Each path below is one point turned by a fixed rotation once a step. After each direction that follows a path, write how fast that rotation turns it, in degrees per step (0 if it stays still).
Each turn is a multiple of 5 degrees from 10 to 175, or 0.
Each row of a path follows its step; steps can be skipped.
path 1
step 0: [  2  10  31   7  14 -12  36  18  24 -15  42  25   9  27  15   4  -5  25
  -2  -1  27 -17  58  10 -10 -42 -10  13  30 -14  13   0  18   7 -49   4
 -19 -28  15 -12   4  46 -10  -6 -24  15 -26 -16 -11]
step 3: [ 17 -18  39 -31  25 -19   0 -21 -17   4   7  14 -26  -8 -16  16  -8 -16
  24   7   3 -15  16  52  -8 -14 -35  29  29  -5 -22 -29  22 -27   4   5
 -40 -25  40 -32   8  49  -2 -25  11  -3   4  -7  -2]
step 4: [ -6   3   6  25  12   4 -26 -17 -33 -20 -55 -30 -10 -29  37  52 -15  24
  36 -16  25 -15   1 -31  16  12  14 -27 -11 -25  19   4 -40 -10  17  -1
  -1  23  23  45  15  13   6  23  10  -5   4   5  -8]
step 5: [ -9   7  19  -6 -33  15  26  17  25 -43   8 -24  11  21   9  29  41  20
 -28 -28  12  13  44  11 -14 -18   7   9   0  17   3   9  36  -4 -30 -28
  -6 -34 -18  19  24  -3  33 -10 -47  -9 -27  12 -30]
step 7: [-12  18  -4   2   1   4 -22 -24 -14 -26   8 -18   5  11 -11   7 -27  11
  25 -27 -20   2   8   2 -11  40  29 -71   8 -24 -14  33   6  54  13  16
  -6  39  30  40  28  -6   5   5 -11   7  -8   0  28]
step 9: [ -9  13  13  24  57   0  -9  23  -3  17  22  12  -6 -16   5  26 -16  28
  39   7  36 -27   6 -36   3  -2   2  -5  -9 -23  11  14 -54 -37  29 -29
   8  -4  31 -22 -14  46  10  18   5  13  14   8 -24]
step 10: [ 24  22  20  35 -17   2  25  22   5 -44  -8 -11   2 -17  -9   8  17  -6
 -12 -13 -18   2   5   4 -26  -8  30 -30  10   3 -13  13   5  47  17  -1
 -25 -18  22  48   4  -6  55   3 -32 -41 -18  40 -12]
step 12: [ -1  17  34   0  63   2 -22   3  13 -17 -17 -15  15  -2   6   3 -19  14
  42 -23  10 -39  25  13  35  47  17 -20  27 -38 -17  19   4  24   3  -2
   5  25   5   0   7  42 -20 -15   7  30 -10 -24  -9]
step 15: [ 32  -4  62  17  43  -1 -17  17  29 -15  29 -39   6 -35 -35   9 -31   4
   2   4 -21  -2  11  28 -15  17   0 -16  22  -4 -29   9   7  35  22   2
   2  14  31  -7   5  -9  48   3 -15   9  -7  29   1]
Directions:
[ -5  -4   1   1   3  -6   0  -7 -12  -9  -2  -2  -7  -7   0   6  -5   4
  12   1  -7   7  11   1  10   7  -3  13  10  -7  12   0   7   5  -1  12
   2   0   3  -3   0  -4  -5  -1   9   3  -7 -13   9] : 85
[  3  -1   0   5   0   0   2   3  -4  18   3  -2  -3  -3  11  -2 -13  -8
   8   2   4  -9  16  11   2   7  -6   4  -9   1  -6   6  -6   4   5  14
   0   7  -4   2  -4   1   2   1  -8  -2  -7  10  -6] : 125
[-13   0 -12   0 -13  -7   5  -5  -4   4 -12  -9   9   0  -5  -3   3   7
   0  -4  11  -2  -4   3  -3   1  -2   3  -1  11   9  -3  -6   9  11   0
  -8  -1  -5   8   7   0   9   0  -4   0  -5  -1  14] : 120
[ -4  -2   2  -1 -13  -1  -5   4  -9  -5  -6   4   2   0   7   1  -5  -2
  -3  -5  -1 -11  11  -3 -16  -1  -8   0  -1  -7   3  -4   5 -13 -13  -4
  -5   9   9  -4  -3   2  -3   5 -10  -4   7  -1  14] : 10
[ -5  -8  -4  -1   3  -5 -15  -4  -6   4  -5   2 -22   3   4  -4  -8  11
   2  -8  -6  -6 -15  -6  -5  -2   3   2  -7   4   8   4 -10  -8  -1   5
  -1  -7  -8  -5  -2   0  -4   1   3  -3   0   5  -5] : 145
path 2
step 0: [  5 -24 -44  11  13  16 -24   2  40   1  -5  32 -25  28  10  32 -20 -39
  33  -6   5 -23  27  37  19 -16 -26  -5 -28  42   5 -31 -15  27 -16 -20
 -12  43  -8   8 -21   0 -13 -10   7  -3 -24  -9 -45]
step 1: [-30  22  13   0  -1   6  42  26 -39 -22 -35  -4  -3  11 -32  -5 -10 -27
  29  25  -5 -22   2 -21  22 -18  11 -29  -6  12  -5  -1  35   8  -1 -11
  62  -6  48  15  18  40 -32  -8   3 -21   2 -20 -30]
step 3: [-10  11 -42  18   6  -3  29 -12  28 -16  14 -28 -27   8   8  18 -21 -46
  -4  -2   5  12  33  58  37  12 -14 -10 -18   8  -7 -31 -19   3  -1 -47
  13  32  14 -28  -7  11   2  -6  14 -29 -48 -25 -17]
step 4: [-49   1  26   5 -18  -8  19  65 -47  -8 -28   2 -29  42   0 -18  -6 -20
  21   6   5 -14  18   0  13  -2  10 -10  37  -5   4 -18  16  29 -21  -5
  23  15  14  37  31 -22 -35 -44 -17 -10   9 -14  -2]
step 5: [  4  65 -18   8 -14 -24  -8   1  14  -5  -8 -17  13  46 -14 -10  41 -22
 -32  -7  15 -59  14   0   2  33  -6  -5  -9 -30  -7  21  44  33 -19  -7
  -7  -8 -12 -15  -7   3  26  31 -12 -27 -23  20 -22]
step 12: [ 31   1 -25  37 -14  12 -18 -24  20  19 -28   7 -56  -7  -6   7  15 -12
  13  11  -4 -26   0  21   9  37 -10 -27  -2  -1 -11   0  35 -27  22  38
  24  47 -17 -49 -26  11 -32 -16  14   2 -17  -5  35]
step 14: [-39  20  20  33   6  -5   2 -10  -2 -51 -26  20   0  20 -32  16  19 -14
  24  15 -11 -25  38 -10  -9  11  -3 -19 -14 -32  46  17 -13  13  33  48
 -17 -12  32  -4 -18  19 -14  22   4 -51   4  14  18]
step 15: [ 11  -7 -16  55 -25  15  -7 -17  23  26 -32 -31 -31 -17  -3  -9  50 -37
   5  24  15 -17 -32  51   2   6  -4  -1   1  28 -18  10   2  18  11  55
   2  28 -21  -7 -22  -1   0 -27  10  -3  -6 -28 -25]
step 17: [-53  44  32  30   8   6  31 -16 -12 -23 -53 -10   6  -3 -32 -13   6   7
  24  29  30 -33  -3 -17  22 -17   7 -36  -6   6  24  18  11   6 -10  29
  28 -20  39  -2   2  26   3  18   7 -34  14 -15 -27]
Directions:
[  5   7   1  -2  -7  -5   1   1  -9   0   7   7  11   0   2  -8   5  -3
   4   5  -6  -1   2  -1  -1   9  -4 -17   6  11 -12   3   5   2  12  -2
  -8  16  -3   7   7   6   2   0  13   6   2   2  -3] : 100
[-8 15  4 -1  9 -4  9  1 18 -9  4  0  9 -8 -1 -6  7  1 -9  3 -4  7  2 -2
  2  2 -6  2  9 12 19  3 -6 -8  0 -4 -3 -2  1 -4 -3  3  0 -1  3  1  4  1
  4] : 95
[ -5   2  -5   7   6  -1  -1  -4   2   4   0   2  -8  -5   1  -3  -7   2
   5   2   3  -1  11   7   1  11   0   0 -10   9  -4   0   8  -9  -3   6
 -19  -2  -4  -4   0   2  11  11 -10   1   6 -18   1] : 120
[ -2   3  -6  -5   2  -3   3  18   2  -6   5 -16   9  13   2  -8  -6  -1
   2  -2  10  -1   9  -1   8  -1   3  -2   4   8 -10 -10   6   2  -9  -7
   3  -5   3   1  -2   1  11  -7  -4   0 -11   1   2] : 20
[-12  -1   2   8  -2   0  -4   3   3   9   7   0  -3   7  -4  -4   2  13
  -2  -8  -4 -12  -6   2   1  -2   1  -2   2   6  -3  -7 -15   3  -5  -2
 -15  -5  -2  12  -5   2 -16   1  -4  13  -3   4  -2] : 160
path 3
step 4: [  9  -5  -4   5 -39 -13  37  24 -21   6  26  15  -2 -14 -21  31  47   4
 -33 -18  20  -1  21 -11 -23  29 -35 -12  16   5  47  -1 -10 -17  18 -18
 -33   0  28 -23 -14  39   9  -5 -74   1  17  -1   9]
step 6: [-11 -16  28 -17 -16  -8  -7 -30   0  18  50  -6  43  -3  36  21   9  21
  48  25  -3  30  40   5  18  -6  22  -2  -6  31   1  49   7  10 -25  37
 -28  -1  -2  16 -22   5 -55  -6 -26  10  26  14  18]
step 9: [-24 -44  16  -4 -28  27  26  29 -13  -2  42  17 -37  -8 -31  12  -6  26
  13  34  -5   9  11  31   0  10 -24 -38 -41  -8  15  20 -48 -15 -37 -22
 -33  13  -3 -14   8   8 -20  29  -3 -15 -17   8  45]
step 10: [-31  11   2  -3 -12 -26  -7  25 -61 -38  27  26 -43  -8   8  24  10 -18
  -6  16  11 -25 -26 -12 -19  19 -13 -11   7   9  53 -12   1 -17  12   5
  53  16  -9 -38  20   3 -27  18  -6  22 -25  25  34]
step 11: [ 21 -13  11 -12 -19  -5 -29 -23 -42 -49  -1   3   9 -11 -24  -5  22   6
  26  -3   5 -48  43  -8 -50 -33   2   3  -2  29  15  52  11 -15 -15  42
  24 -22 -24 -10  10  19 -37   0   0  -1  -7 -34   3]
step 12: [ -7  13  -2  19  31   9   5 -33 -32 -14 -26 -12 -35  -7  -8  22  13  30
   0  25 -19  -6  17 -17  12 -15  32   9 -65  33  10   9  -1 -17   1   1
 -31 -20 -22   9 -35  22 -45  -4  32 -10  43  10  48]
step 14: [-11 -10 -31   2  -5   2 -20  -9 -12  32  -3  -4  14   6 -67   8  15  14
   3   3  23  10  28  -5  -9   0   4 -23  -4 -47  40  19  -2 -34 -25 -27
 -15 -27  28   5  16  31  25  39  10 -19   2 -72   1]
step 15: [-54 -21 -29   2  -8 -57   0  11 -35 -13  -7 -10 -20  -4 -12  44 -32  -9
   0   6  53  21 -12  -3  20  27   9 -26 -21   4  12 -30 -23  10 -13 -15
   0 -23 -21  58  13   4   0  35  20 -11   2  -2  28]
step 16: [ -1  -4  17 -34 -19 -42 -43  -2 -49 -28  27  31  31 -22 -13   6 -15 -18
  11   4  57  22  40  19 -31  -3 -16 -29   9  15  24   1  -9  29  33   5
 -12  -4   9  -6  23 -25   4 -10 -14  25  45  20   3]
Directions:
[ -3   7  -6   1  -7   8  12   9  -5   6   2  -3  -3  11  -6   7   3   9
   7  -5   0  -1 -15   5  -8  -5   3   9  -6   1   8  -5   4  -3  12 -10
  -5   7  -3  12  -4   4  -4  -2   1 -10   5   0   6] : 140
[-15 -12   7   6  -2  -4  -9   1   2  -3  -3   8  -9   7   6   6   3   4
  -8 -10   5   0 -16 -11  -4  -3   3   2   2  -5  -9  -8  10   1  -6   7
   1   5   1   0  -5  -5  -6   0   6   9   7  -6  -1] : 145
[ -4   3  10   5 -11 -12  -9   2   1  -6   3   2   1   8   9  -2  -5  -4
   2   1  -2   1   2   0  -2 -10  12  -2   2   0   0   4  -8  16  16  -3
   5  -4  -7  -1   2  16  -6  11  -8  -2  -4  -4   3] : 70
[ -1   4   3 -10   7   6 -13   6   4  14  -5  -5  -4  -7   0 -11 -10  13
  -6   4  -3  -3   2  -2   0   5  14  11   9   1   7   0   3   5  -6   2
  -3  -1  10   9  -8   8  -7   5   2   1  -1   1   1] : 60
[ -7   4   4   3   1   3  -4  -2  -3   2  -1  -1  17  14  -3   2   4   1
  11   9  -4   5  -4  -9  17   9  -1   7  -5 -15  -1   7  -2   7  -1  -5
  -1  -6   7   6  -3  -7   6   7  10  -1  -2  -4  -4] : 55
[  1   2   3   2 -12  -6   5  -1  10  15   9  -2   7   3  -3  -1  -2  -4
  -9  -2  20  -2   4 -11  16   0  -4   2   6  10  -2  -2   2   4   3  -1
 -10   7   2   4   2   0  -2 -10  -6  -1   0   3  -5] : 25
path 4
step 2: [ 11  22 -22 -56  20  29 -12   4  -1  54 -39  10 -23   0 -53 -10   5 -22
  -3   7 -22 -14 -31 -22 -25  -1 -54  24  -7  -7  13  14  11   1   3  -4
  28   4 -11  -4 -11  10  17  15  24 -30   3 -35  -8]
step 4: [ 39   0   6   6  45 -12  26 -35 -31   6 -15 -63   9  25   8  -8 -18  21
  -1 -14  30  30   9  -7 -13   8 -14  24   6 -38 -17  28  28 -16  14 -24
  -2 -20 -21 -32  15  12  32  -3 -18 -26  16  26  10]
step 6: [ 14  21 -11   8 -10 -46   9  -1 -22  12  44 -26  10  -7   0  17  18 -19
 -42   2 -35  19  31  17  22  13 -21 -20 -25  11  11  -2 -47  35 -11 -54
   5   9 -42  -8   5 -14  19 -17   9  10   0  14 -36]
step 9: [ -4  20 -14   4  37 -36  -1 -17  -6   2  -5 -19 -24   4   5  41 -16 -12
 -56  -5  26  12 -14 -38   5  21 -37  14 -21  23   1   3  -4  48  23  17
  14  -9  12 -44  -1  27  40  -6  39   1 -35  -5   4]
step 11: [ 42  15  27  35  -3 -33 -27 -53  -6  26  23 -19  -9 -39 -19   0  10   0
  13   1 -29  19 -21  11 -13  13 -43   2  56 -18 -22  21   2  23 -18 -36
 -10   3  14  10  25  31  -6  -9   1   9  17  -3  -3]
step 12: [ 13   5 -11 -31 -21 -22 -43 -19  19  22  12 -40  -3  27  22  22   5 -23
 -33 -24   6   0   1 -29 -19   2 -33 -12   5  43  35  53   8  -8 -20   0
 -23  11 -18  -3  10   8  13  -9   3   1  38  27  51]
step 13: [ 60  17 -11  -7  -7  -4  39   7 -13  -9  15  29   5   4 -36 -13  14 -34
 -17 -22 -17   9   5 -10  15 -37 -20  -5   3 -42  25   8  14   6 -10  35
  -7  45 -32   2 -11 -33  16 -24  10  16  33  44   9]
step 14: [ 35   7 -35  31 -27  10  43 -23 -10  29 -20 -10 -25   9 -25   4   4   0
 -25  -9 -29  22 -22  46 -39   0 -49   5  -1  19  30  30  15  -1  15  15
   2 -28   8  -7   2   3   9 -13  20  22 -30  -7 -43]
step 17: [ -1  -1  15 -36  -1   6 -25 -23 -20  28 -12 -16 -19   2  -5  15  -5  30
   4 -24 -38 -27  -7 -17   2  47 -31  -9   0  22 -13  53   4 -12   8   3
  16   2 -25 -17  18 -18  17  48  34  49   9  -9 -40]
Directions:
[ -1   0   6  -7   2   6   3  -4  12 -10  -4   5   2   9 -10  -3   4  -2
   6   0  -2   7  -3  -5  18  -9  -1  -3  -7  -4  -4   4   5  -2   2   2
 -11  -6 -10  -7   8  10   7  -9 -14  -5   0   0  -2] : 125
[ -1  -6  10  11   1  -4 -11  -7   1  -6   8 -13  -5  -1   2   6   6  -3
   0  -3 -10 -10   5   1  11   6   0  -3   8  -1  -2   1  -6  -8   3  -5
  -2   1  -6  -5   4  -5  -3  13  -9   1  19  -1   0] : 60
[ -1   8   2  -9  -5  -1   2   0   1  -2   5   3   2 -12  -1  -6   1  12
 -14  -1  -3   0  -1 -16   3  -3   4   6   4   1   8   8  -8   4   9  11
   5   2  -3 -15  -8 -14   4   1  -7  -1   1  -8   2] : 95
[  1   2  -3   6 -14   4  13   9   3   7  10   5   4   4  11   0  -3  -8
  -5  -2   4   2  -9   9  -7  -3   4  -2   6   0   3  -2   3  -6  -5  -9
  -1   3  -2 -17  10  -5   9  -3  -8  -4   9   6  -6] : 45
[  5  -8   3   0   7  -3  -9   7   7  -3  -3  14   6  -1  16   6  -6  -5
  -8  11   6   5  -4  -4   7   9  -6  -8  -3  -5 -12   8  -4   1   2  -2
  -2   2   5  -3   2  -8  -6   5  -2   6  -9  -2 -12] : 35
path 5
step 1: [-55  13 -29  -2  18   0 -11 -18 -25  31  27 -36   6  13  12 -59 -10  11
  24  37  -3 -12  -2  26 -26 -40   9   4 -34 -11 -30  -2  25  30  16  22
 -23  -5   3 -15 -33 -20  26   2  10   3  19  34 -28]
step 2: [-15 -29  10  -3   6  35  32 -26 -31 -14 -31 -28  46 -31 -12  41 -25  44
  26   1 -48 -24 -11  22  17 -12  13  39 -35   2   5   2  12 -23 -25 -16
 -12   9  13   6  29   6  20  -9 -24 -15  16 -31  10]
step 3: [-35  -6  -4  -5   8 -14  19  19  -4   3 -31 -17  12  -5 -15  -3  12 -14
  14 -58  -3   1  14 -18  -3 -22  10 -24  -1 -41  81  27  -3  12   9  -5
 -27 -27 -13 -28 -41  -4   1  21 -26  26  24  36  26]
step 8: [ 17  13  15  15  19  25  20  25  42  35 -34   4  20   4   0   2 -18  15
 -21 -46   6   1 -24 -43  11 -32   8  21 -47  30   5  19  23 -11  26  11
 -44 -10  -8 -18  23  19 -38  20  40  19 -21 -15  11]
step 9: [-39 -20   6 -44 -34  -3  -3   2   1 -24  10  34 -19  49  10 -16 -19 -25
 -29  44 -37   6  -1 -17 -25  -7  10   8  19 -31   8  21  31 -15  31 -10
 -29  18  13   4  -5   8 -31   7  31  14  52   2  21]
step 10: [-33  -4 -30  48 -44  19  31  19  38  17 -21 -27  -4 -16 -33 -27  29  32
  22  18  13  12  47  11 -21 -19 -14   7 -24 -11 -37   3  19 -14   9  22
   1  16  -5  25  37 -13 -13 -34   7 -19  24 -12   1]
step 11: [-25   6  -4 -33 -25  35  28 -11 -26 -22  22   9  27 -15 -26  16 -25  37
  -4 -10 -36 -11  -2  26 -21   4   4 -50  42   3  23  27 -23 -19 -23  56
 -13 -25   5  14  -9 -44 -23 -10   6   4 -29  -7  19]
step 13: [-30   3  21  -6 -31  22 -11 -27 -43   4  -5 -11  20  -2 -23   2  -6   0
 -44   1 -14 -15 -38   2 -17 -16  39  33   4  48 -17 -11  51 -42  -3 -16
  -2 -22  43 -28  -8  25 -18   6  -3   3  14  41  -2]
step 15: [-46 -42  15   5 -23  -1  -6  31   2  -8  -7 -33 -28  20 -40  20  17   1
  10 -18 -35 -37  -4 -22 -21  49 -15  17  35  10 -13  35 -24 -13  -4  20
  -9 -22 -25   6  11  -7  20 -44 -11  23  -4  37   8]
Directions:
[ -6  -3  -3   3   4  -2  15  -2  -5 -10 -15  -7   3   5  -7  -2   1   4
  11  -8 -11   2   3  -1  -9  10  -9  -3  -3   1  -6  -2 -12   3  -5  -4
   2   5   5   6  -7 -14   2  -5  -6   3  -4 -10  -4] : 85
[ -5  11  15  -5  13  -7  -1  -4   9   5 -12   3  -1   0  -6   8   0  -3
   6   1   1  -4  -4  10  -2  -6  16   0  -3  -7 -11   2  -2  -8  -5  -2
   7 -10   1   2  -7  -4   3   7   5  -3   3  -5   8] : 70
[  2   0   0  -4  -7  -7   0   4   7  -7  -4  -7   3  -2   5   8   6  -6
  -2  -8   2  -9  14 -16 -12   8   9  10   3  -3   4   3   6   0   9   4
   2   2  -2   9   4   1   1   5  -1  11  14  -7   4] : 65
[  9   4  -6  -5  -2  18 -11  -9  -3   7  -6  -1   0  -3  14  -1  -6  -1
  -2  -5  -4  -8  10  10  -8  -1   1  -4   2  -3 -11  -9   6   7  -5  10
   8  -3   0   1  -2  -4   1   3  -6  11  -8   0  -5] : 65
[ -1  -6   0   0   3   0  -1  -5  -1   6  -1  19 -11   2  -3  -3  -6 -10
   7  -8  -1  -3   7   1   0   2  -1   5   8   1   4   1  -5   3  -5   6
 -10  15  -7 -13  -9  -1   6  -4   2   6   3  -2  16] : 125
[ -1   0   1  -6   3  11  -1  -6   1  10  -7   2  -5   6   5   1   6  -5
  -6   0   8  14   4  -4  -9   8   4  10   0   2   3 -11  -6  -1   4 -13
  -6  -2   9   1 -10  -1 -18  -6   8  -4   4   4  -7] : 80
[  3   6   3   7 -18   0   9  -1  -1  -2  -4   8  -7   0  -4   1  -2  -7
  -5  -6  -4   8  -4   7  -4  -8 -10  -7   2   6  -9   3   5   6   9   3
   3  -4   3   9   4   1 -15   4  11   1   0  -6  14] : 20
[ -1   6   3   3  -8  -1  -5  -8  -9  -2   3  -3   3   0  -5  16  10  -2
   8 -11   2  -1 -12   3   5   2  -7  14   2  -1   1  -4   0  12   0  -5
   7  -6 -10  -2  -7   0  -2  -1 -14   2   4  14   4] : 35
